In the data rows, zero lies at 4.5, halfway between 4 and 5.
Every row has one hidden group. Groups can overlap: rows of different groups may look alike. The first row asked about is in group 0, and each new group gets the next number.
Here is the table:
7,7,8,3,0,7,6,3,8,4,7,2,3,8,1,2,3,7,3,3,7,5,3,8
4,5,4,3,5,4,5,2,3,4,4,2,2,5,4,5,5,6,7,3,3,6,7,3
3,4,4,1,5,6,6,3,2,2,6,3,4,5,4,8,5,6,6,5,3,6,7,4
4,4,3,7,5,3,5,5,4,5,4,5,6,4,6,3,4,4,4,6,5,5,3,4
0,3,7,5,4,5,1,8,6,8,5,8,6,3,7,5,4,4,0,8,2,0,2,6
7,8,7,1,3,5,7,3,6,3,6,3,1,7,1,5,4,6,4,2,5,3,5,7
3,3,3,7,7,3,2,7,3,7,3,7,7,2,8,5,5,3,5,5,3,4,5,3
6,4,5,4,5,4,3,4,4,5,3,4,3,5,6,4,5,4,5,5,5,4,5,5
4,3,5,5,5,3,3,5,4,4,5,4,4,2,5,6,7,3,6,4,6,4,6,4
5,5,6,3,4,5,5,4,5,5,4,4,2,5,3,5,6,5,5,3,4,4,5,5
7,6,5,5,1,8,6,3,8,4,8,4,3,7,2,0,0,7,3,5,8,7,2,8
6,6,7,3,2,7,5,3,9,3,6,5,1,7,3,2,3,7,2,5,5,4,4,8
3,3,2,6,3,6,4,6,3,8,6,6,5,4,6,4,3,4,3,7,5,5,2,4
6,6,6,4,3,5,6,3,6,2,4,3,3,6,3,4,5,5,5,2,5,5,6,4
5,5,4,5,6,3,4,3,4,6,4,6,5,4,5,3,7,3,7,3,3,4,7,5
3,3,5,6,4,4,3,7,6,5,4,7,5,5,6,5,4,4,2,6,4,2,2,5
2,2,2,6,6,4,4,6,1,7,4,7,7,2,7,7,5,2,5,7,2,3,4,1
5,4,4,6,6,3,4,4,3,5,1,5,5,3,6,3,6,4,7,4,4,4,5,5
4,4,3,6,7,3,1,4,4,4,2,5,6,4,6,5,6,2,7,2,2,3,6,3
5,6,5,4,3,6,5,3,6,3,8,3,4,6,3,3,4,6,4,4,8,5,4,6
6,5,3,4,4,6,7,2,5,3,7,2,4,4,2,3,4,6,6,4,6,7,6,5
5,8,5,3,5,4,4,5,6,3,2,2,5,4,3,6,9,4,6,2,3,2,9,4
4,3,4,7,6,4,5,6,4,6,5,6,7,3,6,3,3,3,3,7,5,4,5,4
4,7,7,3,4,3,5,4,5,4,4,4,4,5,4,6,7,4,5,3,2,3,5,3
4,5,5,4,6,3,5,3,3,3,3,4,4,5,4,5,5,5,7,3,5,6,8,4
5,5,6,4,2,7,6,3,7,4,7,4,3,6,3,3,2,7,3,5,5,7,4,6
4,3,1,8,6,3,3,7,4,7,4,7,7,4,6,4,4,3,4,7,6,4,2,5
2,4,4,5,6,5,4,6,2,6,4,6,6,1,6,6,5,3,2,6,4,5,3,4
6,6,5,4,3,4,5,4,5,5,4,3,3,5,4,3,6,6,5,3,4,3,5,6
More rows, each followed by its group:
3,4,3,8,5,5,2,6,4,6,5,6,7,3,6,3,4,3,2,7,6,4,1,5 0
8,6,5,4,2,5,7,2,6,3,5,3,3,6,4,3,3,5,6,3,6,7,6,5 0
6,6,6,4,3,4,5,3,5,4,2,4,3,7,3,4,5,5,4,2,5,3,3,6 1
5,5,4,0,3,6,6,3,3,4,6,3,3,5,4,8,5,7,6,5,3,8,6,3 0
7,4,4,6,5,4,3,4,5,5,4,4,3,5,6,2,5,3,5,4,6,6,4,6 1
4,7,6,3,3,4,5,2,4,2,4,3,3,6,3,6,7,5,5,2,2,3,5,5 1
4,2,4,4,6,4,3,6,4,5,4,5,3,3,5,5,5,4,4,6,4,5,4,4 0
3,3,5,6,5,5,4,6,3,6,4,6,5,3,6,5,5,4,3,6,5,4,2,4 0
2,2,3,7,7,2,3,7,4,7,2,8,7,2,7,4,4,1,4,7,2,3,5,3 0
4,8,4,4,5,6,5,5,3,4,5,5,5,6,3,8,7,5,4,5,2,4,7,3 2
3,1,3,5,7,0,2,8,4,6,2,8,7,2,8,6,5,1,4,7,2,4,5,1 0
2,1,3,7,7,2,1,6,3,7,2,6,7,2,7,4,3,2,4,6,4,3,3,3 0
5,4,1,3,3,5,5,4,3,4,6,5,5,5,5,5,3,5,5,6,5,7,5,4 0
1,3,5,5,5,4,2,7,4,6,4,6,7,2,5,6,4,3,4,7,4,4,3,3 0
6,5,5,4,2,6,6,4,7,2,6,3,3,6,4,5,4,6,4,4,4,7,4,6 0
5,6,5,3,1,9,6,3,6,4,9,4,2,6,3,2,3,8,5,4,8,6,3,7 0
4,7,8,1,4,5,7,3,5,1,5,2,3,7,2,7,7,6,4,2,2,4,5,5 1
5,4,4,5,7,4,4,5,5,5,4,4,4,4,6,5,7,3,6,3,3,2,4,3 1
6,4,4,2,5,4,6,3,4,2,4,4,3,4,5,7,5,5,8,3,3,6,8,1 0
3,3,3,7,7,3,5,6,1,6,5,4,7,3,6,6,6,2,6,5,5,6,4,3 0
5,5,2,4,5,4,5,4,4,5,5,3,5,5,5,7,4,5,6,5,5,6,6,5 0
3,4,4,5,4,6,3,7,5,6,5,7,6,2,6,4,5,5,2,7,4,3,1,5 0
1,3,3,4,6,4,3,6,2,6,4,6,7,3,7,6,5,3,4,6,6,4,4,3 0
4,3,5,5,6,6,5,5,6,4,5,5,5,4,5,5,4,3,4,6,4,4,5,4 2
3,3,5,5,5,3,3,7,7,5,2,7,5,5,6,4,3,4,1,7,2,3,3,5 0
5,3,2,8,5,4,5,5,4,6,5,6,7,3,4,3,2,5,5,6,7,6,2,4 0
3,2,3,6,8,0,3,7,1,7,3,7,7,2,7,7,6,0,6,4,2,2,7,1 0
6,7,9,2,1,7,8,3,6,2,7,3,1,8,1,4,5,7,3,4,6,4,4,6 1
6,5,5,3,4,4,6,4,3,4,4,3,4,5,4,5,5,6,6,4,5,5,7,4 0
8,6,6,5,2,7,7,3,9,2,6,2,1,7,2,1,2,7,3,3,7,6,3,8 0
6,5,5,4,4,3,4,4,4,4,4,4,4,3,3,3,6,3,5,2,5,4,6,5 1
5,5,3,4,5,5,7,3,5,3,6,4,5,6,5,3,1,6,6,3,6,9,5,5 0
5,7,5,3,4,7,6,3,5,4,7,3,3,6,2,5,4,7,5,4,7,6,5,6 0
